Each path is a new rotation, seen through one point. The rows after it are directions, each followed by how far the rotation turns it, in degrees a step (0 if it stays put).
Each turn is a multiple of 5 degrees from 10 to 175, or 0.
Each row of a path follows its step; steps can be skipped.

step 0: [  3  -8  -7 -11 -32 -13   0  -1   6  -2  17   8  16  -5  31 -16  -1  -9
   5  10  14  29  15 -10  -2  -6  -2  18 -11  -2 -18  16  -4  20  12  -6
  20   0 -10   4 -10  10  33  -5  17]
step 1: [ 19   3   7  -6  12   9 -15   1   6 -16  -1  -3 -12  -7 -45  13  -9  41
   0  13   5 -15   5  30  -5  16 -13  14  -5  13  17  -5 -10  -3  14 -10
  10  -6  -4   9  12   8  12   8  -3]
step 2: [ 20  -6  -9   3   0 -12   1   2  -6 -19  18  -3   6   2  12 -12 -27 -18
   7  -4  -1   9  21 -21   6   3  25  -7   4  -5  17   9  14  -2 -15  40
   4 -15  21 -16   6 -23   1  12 -10]
step 3: [ -4   9   2 -16 -12  15 -18  15   5   8   5  25 -11   5   9  23 -10   9
  -9  -8 -22 -18 -30   8   7  -2  13 -10  -2   1 -20 -14   9  15  40   2
  25  12  -7   9   4  -4  -7 -12  -3]
step 4: [  9 -17 -19   5  19 -12 -18 -11   6   5 -10   6  -9   0  -4 -28   5 -18
   6 -12  15  16   1  -2   2 -13 -17  -3  -6 -36   3 -17   8 -21  -2  11
  -4   9  -1   4  21  25  32   9   6]
step 5: [  3  26   7 -20 -25   8  28 -10  -3  14  15   8  -1  -6  -2  -6  -8  19
  33  -9   2 -26 -12  19  -4   1  -4   7   0  17 -10  -8  -1 -19 -23  12
   6 -31   7   6  -3   1 -11   0   6]
step 6: [ 10 -38  14   4 -12  -4 -15  13  -9   6 -27 -20  20   3   0   8  -7 -17
   4  22  10   7 -13   7  -1  -4  11  14   0 -27  -8  18   0   8  11  13
  11   0  23   2 -30   2   9   8  -6]
step 7: [ 10  12  -3   8   1  -2 -14  -7 -26   8   6   9 -15  -6  -4  -9   1  27
   9   9 -30   2  -5  15  -3   0 -10 -18  -6  12  23 -18   0  17  19   5
 -22  -2  -9 -41   2  19  -9  -5  15]
step 8: [  1   4 -29 -13  -1 -19   5 -23  30  -1  21  -7  33 -20  -6   4  -8  -7
   0  -7  22  12   2 -27  -9  12  11   3  -9 -16 -21  18  12   1  10   4
  16  -3  -3 -14   1  11  -6  -1   0]
step 9: [  7  -4  -1 -15  -8  -2 -27   8 -11  -8   8  12 -14 -19  11  26 -19   7
 -23  14  -1   3  -2  31  -3   7  -7   4 -18  22  -2 -21 -28 -10 -10  -3
  -1  -6  10  33   8  13  -1   5   5]
Directions:
[ 0 -5  7  7 -8  1 -3  4  1 -4  1  3 -6  4 -3  6 -4 -5  3  3 -6 -6  8 -3
  1 -5  0 -2 -7 -3 -4  2 -3 -8  0  5 -2  6 -1 -7 -5 -1 -6 -5  1]	95
[ -4  -8  -2  -3   7  -1   3  -7   2  -5   0  -3 -11   4  -4   5   2   0
   6  -1  -4   2  -1   8   2   2   0   0  -4  -7   2   2   2   1  -3  -4
  -1  -8 -10  -9   5  -1   2   2   3]	120
[-9 -1  1  2  2 -1 -3  0  9  0  2 -2  7 -2 -4  0  5 -7 -2 13 -4 -1 -2  8
  4 -4  1 -4 -4  4  0 -4  0  1  5  6  0 -5 -5  8 -4 -1  6 -1 -5]	130
[ 0  5 -7 -3 -5 -6  0  2  5  6  6 -1 -5 -4 -1  6  5  1  1  2  7 -2  7 -2
 -7  0 -7 -6  1 -5 -5 -1  2 -2 -2 -3 -1  3 -6  1  2  7 10 -8  1]	90
[  3  -7  -3   0  -6  -6  -2   3   2   1  -7  -3   4   0  -4  -2   1  -5
   2  -4   2  -6  -1   2 -12  -5   1   2  -4   6   0  -4   2   2   4  -9
   7  -2  -2  -3   9  -4  -5  -2  -7]	145
